In the rows, zero is written as 128.
Families of rows that turns and mirrors carry onto each other, the same ones carrying the whole set onto itself: the rest of each named row's family, in list order
3 families of 6 rows
Tokuz: [137 105  80 113 153 142 126 110  98 140 154 138 130 110 119 171 128 157
 126 136 132 164 100 129]
zef: [134 129 154 151 138 135 105 120 134 115 125 115 169 108 176 103 113 120
 121 168  92 152 122 125]
kufu: [110 110 112 117 127 136 132 135 104 146 133 148  81 162  80 139 139 126
 154 130 142 111 144 126]
sug: [114 123 126 129 128 146 140 147 134 111 103 158 139 122 156 175 142 134
 133 146 166 169 152 138]
Dukin: [119 134 129 124 114 128 143 127 135 112 113 171 111 134 141 156 156  97
 136 166 147 149 156 119]
meso: [165 106  84 106 155 141 147 112 106 131 159 156 115 118 133 154 128 134
 115 136 140 148 109 138]
Nesum: [107  95 133 108 125 140 125 150  98 124 124 121  97 145  94 175 149 150
 168 113 149 119 137 135]
sadu: [ 92 142 176 153 130 130 103 147 136 109 115 105 124 131 128 105 123 139
 158 142  99  99 157 125]
bem: [130 114 126 135 157 143  89 133 107 152 152  89 139 128 117  90  98 146
 139 139  89 107 102 129]
zoti: [139 121 136 124 128 138 159 137 131 102 114 169 110 134 155 159 145 123
 125 137 163 148 160 142]
Kosa: [140 151 147 134 119 118  85 114 131 118 112 109 171 100 170 123 124 128
 130 144  91 150 104 134]
pasav: [ 99 169 159 159 122 145 110 132 145 109 105 115 114 132 112 118 106 156
 134 101 117  96 134 128]
zamu: [152 102  79 116 137 138 137 111  98 154 149 156 127 137 123 139 141 115
 113 163 133 151 101 126]
pazip: [135 101 124 107 137 137 146 142 100 124 139 139  78 149  96 156 147 143
 150 112 147  99 138 141]
fivu: [151 124 123 139 130 161 100 136 112 144 129  88 148 133 122 103 108 142
 115 114 114 101  66 142]
folo: [147 152 165 139 112 137 109 101 139  91 116 115 154 102 164 133 118 115
 112 135 101 142  99 119]
dufeb: [133 131 119 138 132 133  77 138 105 158 123  86 155 133 120  98 115 160
 136 119  98 111  88 147]
bogom: [ 96 164 164 148 118 120  88 134 138 119  95 109 134 130 126 111 116 157
 157 113 103 117 147 137]

Same family as pasav: Tokuz, sug, Nesum, fivu, folo
Same family as dufeb: meso, zoti, Kosa, pazip, bogom

Families of rows that turns and mirrors carry onto each other, the same ones carrying the whole set onto itself: the rest of each named row's family, in list order
5 families of 6 rows
nin: [133  93 157 102 131 128 143 124]
sune: [148 142  98 166 131 116 104 141]
tal: [124 123 138  92 120 121 161 125]
gis: [127  98 139  99 152 126 121 102]
Vono: [143  96 130  85 141 131 135 116]
puza: [117 159 114 168 116 137 114 146]
pezo: [137 132 103 163 136 147  87 135]
fom: [159 128  97 154 130 151  96 145]
kagak: [126 130 140  86 145 102 126 125]
babi: [131 105 160 100 147 113 126 124]
kag: [139 163 108 156 121 129 105 157]
kerol: [127 124 152  91 152 113 136 124]
Rep: [145 137 100 158 103 156 135 152]
Luv: [107 131 151 103 141 105 134 115]
Dos: [139 144  99 170 107 127 136 144]
Rata: [132 123 158  93 151 131 117 113]
vam: [131 124 102 169 110 166 123 137]
diseb: [137 101 144  91 150 132 141 118]
letaz: [124 118 150  93 135 127 159 124]
tulep: [132 154 106 170 109 134 112 139]
ked: [114 106 141 104 125 133 159 109]
muki: [130 107 154  97 133 151 144 109]
tem: [157 118  90 167 122 140 120 137]
sed: [146 136 100 167 122 140  94 132]
Tige: [153 139  91 162 124 156 118 124]
nev: [141 161  97 165 114 145 129 130]
nikib: [147 158  97 161 132 138 105 129]
velo: [121 114 163 103 129 112 146 129]
ziru: [115 136 164  98 130 130 143 120]
Gop: [141 130  99 170 104 153 119 133]

Same family as kag: gis, fom, Rep, Luv, ked
Same family as Dos: sune, Rata, muki, tem, ziru
Same family as nikib: nin, babi, Tige, nev, velo
Same family as letaz: kerol, diseb, tulep, sed, Gop

Families of rows that turns and mirrors carry onto each other, the same ones carrying the whole set onto itself: the rest of each named row's family, in list order
3 families of 6 rows
tomov: [ 96  55 128 169 135 178 107 132 138 139 100]
Fud: [ 73  96 119 190 138 149 146 101 131 103 126]
tameg: [124 131 114 156  91 166 105 131 162 151  73]
kifeb: [136  94  94 160 114 147 161 166 143 119 141]
tumap: [103  58 115 179 127 153 106 129 122 149 102]
biru: [126 130 114 129  99 168 126 134 167 138  69]
vimat: [ 83 113 152 153 110 137 109 130 158 118  65]
Pibo: [135 152 108 158 130 144 132 145 149  94 127]
Ruku: [123 145 109 176 127 137 141 123 147  77 118]
Fil: [ 73  86 117 170 141 153 144 118 120 126 139]
tulif: [141 111  86 173 117 136 155 158 148 143 132]
zaraf: [104 124 170 156 115 143 116 125 166 128  76]
Liv: [115  48 115 175 127 184 129 122 149 132  89]
barem: [147  84  91 172 106 165 165 152 157 116 122]
tato: [149 142 123 151 134 138 147 130 135 108 132]
dom: [137 104 107 144  91 177 139 127 170 127  65]
Fiko: [ 86  82 147 171 123 154 139 112 115 128 139]
fetef: [ 84 120 142 169 116 133 126 109 160  99  67]

Same family as zaraf: tameg, tumap, tulif, tato, Fiko
Same family as Fud: Ruku, Liv, barem, dom, fetef

Families of rows that turns and mirrors carry onto each other, the same ones carrying the whole set onto itself: the rest of each named row's family, in list order
3 families of 5 rows
nunoz: [123 158 131 108 114  90  95 169 167 162 102 138 159 166  45 203 113 201]
mufu: [195 180 100  99 139 139  98 163 150 165  69 181 207 154  70 110 110 196]
Zamol: [196 179 113 119 150 148 100 152 140 161  74 179 196 134  63 127 111 199]
ludo: [174 179 124 140 132 112 114 176 118 181 121 140 164 176 103 111 134 182]
gude: [194 196 123 109 124 152 118 130 137 151  70 165 193 159  71 112 120 199]
dafa: [173 173 113 152 120  99 139 195 118 154 109 155 177 165 110 117 122 179]
vumi: [175 163  96  94  96 109 138 144 154 112  73 142 194 151  38 170 114 210]
rup: [147 147 104  86 111 127 142 148 160 116  72 144 182 132  42 151 131 227]
Vina: [120 169 165 113 114 116 134 175 198 156 126 160 177 184 103 141 131 174]
zalid: [164 143  88  70 117 125 147 160 157 134  67 145 190 152  50 160 132 227]
vovel: [142 157 123  95 117  99  92 165 195 153 114 148 186 148  62 210 107 193]
tofet: [137 150 132  96 129 107 112 167 178 170 105 142 166 179  45 211 123 199]
Sov: [121 157 139 104 112 109 124 183 185 160 140 139 174 153 127 144 137 187]
Gosab: [113 181 158 114 106 118 121 177 187 160 113 166 178 164 126 147 118 182]
Bobuk: [174 174 115 142 119  89 126 194 137 158 116 159 183 186  92 100 121 169]

Same family as Bobuk: mufu, Vina, zalid, tofet
Same family as ludo: gude, vumi, vovel, Sov

